Questions about the array below. Indices start at 0.
1) Find the entry directly below 158.
2) Find the entry in the bottom-left corner.
3) Find the entry in row 2 and column 0.
4) Find the entry at row 0, column 0.
5) Find the entry directly below 118.
6) Find the entry just left of the largest entry.
7) Find the entry in the bottom-right corner.
[[154, 144, 147, 154],
 [121, 119, 138, 131],
 [120, 136, 133, 128],
 [105, 127, 119, 109],
 [111, 130, 132, 121],
 [146, 145, 137, 144],
 [129, 158, 111, 118],
 [106, 130, 115, 108],
 [121, 140, 133, 127],
 [115, 126, 131, 123],
 [123, 115, 134, 130]]
1) 130
2) 123
3) 120
4) 154
5) 108
6) 129
7) 130

arr =
[[126 118 133 131 130 126 128 127 122 134]
 [119 118 123 126 145 133 122 129 123 116]
 [120 105 137 139 139 136 122 133 119 132]
 [130 124 134 142 128 141 119 130 135 121]
 [134 126 135 127 120 124 135 127 124 142]
 [124 113 131 133 137 131 125 129 123 127]
 [136 121 143 147 115 142 129 130 133 140]
 [133 130 134 132 120 129 130 127 128 136]
 [134 126 135 132 118 126 131 129 128 139]
 [125 131 121 126 135 132 124 126 132 114]
 [120 127 121 124 139 128 124 129 128 112]]
The largest entry in the last row is 139
Read off the largest entry in the first column.
Answer: 136
Read off the 2nd entry on the diagonal from the top-right corner.
Answer: 123
Read off the bottom entry of the column that holds the largest entry.
Answer: 124
Read off the second-last entry, reading row by row.
Answer: 128
Read off the last entry, reading row by row.
Answer: 112
The entry just right of 105 -> 137
The largest entry in the first row -> 134
Read off the last entry of the largest entry's row.
Answer: 140
The bottom entry of the column that holds the smallest entry: 127
The second entry in reading order is 118
The minimum is 105
Read off the second largest entry.
Answer: 145
The third largest entry -> 143
The first entry on the main diagonal -> 126
Read off the entry directly above the largest entry.
Answer: 133
The largest entry in the last column: 142
The last entry of the smallest entry's row -> 132
Read off the maximum.
Answer: 147
The fourth-last entry, reading row by row is 124
The 2nd entry on the main diagonal -> 118
Read off the entry in the bottom-left corner.
Answer: 120
Read off the 5th entry in reading order.
Answer: 130
Read off the first entry in the row that holds the smallest entry.
Answer: 120
Read off the fourth entry, reading row by row.
Answer: 131
The third entry from the end, reading row by row: 129
The smallest entry in the first column -> 119
The 3rd entry in reading order is 133

Questions about the array below. Indices start at 0.
1) Read off the entry directly below 114.
2) Read off the top entry of the column that holds the smallest entry.
3) Read off the entry at row 0, column 1.
4) Read off the entry at row 2, column 0.
5) Read off the entry at row 0, column 2.
6) Read off the entry just left of 150.
7) Read off the entry at row 2, column 1.
8) Read off the entry just left of 128.
[[119 158 138 108 115 146 150 151 123 149 149 117 136 155]
 [100 149 113 136 105 141 144 146 141 141 130 103 138 147]
 [116 110 111 149 113 124 118 113 137 122 111 130 132 114]
 [104 148 126 104 117 139 137 147 138 144 130 100 135 144]
 [ 98 134 110 145 104 134 128 134 138 136 124 105 137 131]
 [110 152 122 149 106 144 146 155 135 151 145 115 144 147]]
1) 144
2) 119
3) 158
4) 116
5) 138
6) 146
7) 110
8) 134

m =
[[135 140 147 103]
 [122 114 113 127]
 [ 99 118 111 135]
 [128 146 153 112]
 [132 140 149 106]
 [124 139 136 118]
 [128 138 142 110]
 [125 136 130 113]
 [101 120 110 140]
 [114 126 114 131]
 [122 141 128 118]
 [119 140 127 131]
 [110 128 111 142]
 [125 138 142 111]
 [123 141 131 116]]
Rows and columns are numbered from 0.
The entry at row 0, column 2 -> 147
The entry in the top-left corner -> 135
The entry at row 1, column 2: 113
The bottom entry of the column that holds the largest entry is 131
Find the entry in row 1 and column 0.
Answer: 122
Find the entry in row 2 and column 0.
Answer: 99
The entry at row 0, column 1 is 140
Find the bottom-left entry.
Answer: 123
The entry in the bottom-right corner: 116
The entry directly below the largest entry -> 149
Find the entry directly below 103.
Answer: 127
The entry just left of 126 -> 114
Find the entry in row 1 and column 1.
Answer: 114
Find the top-right entry.
Answer: 103
The largest entry: 153
The entry at row 2, column 2 -> 111
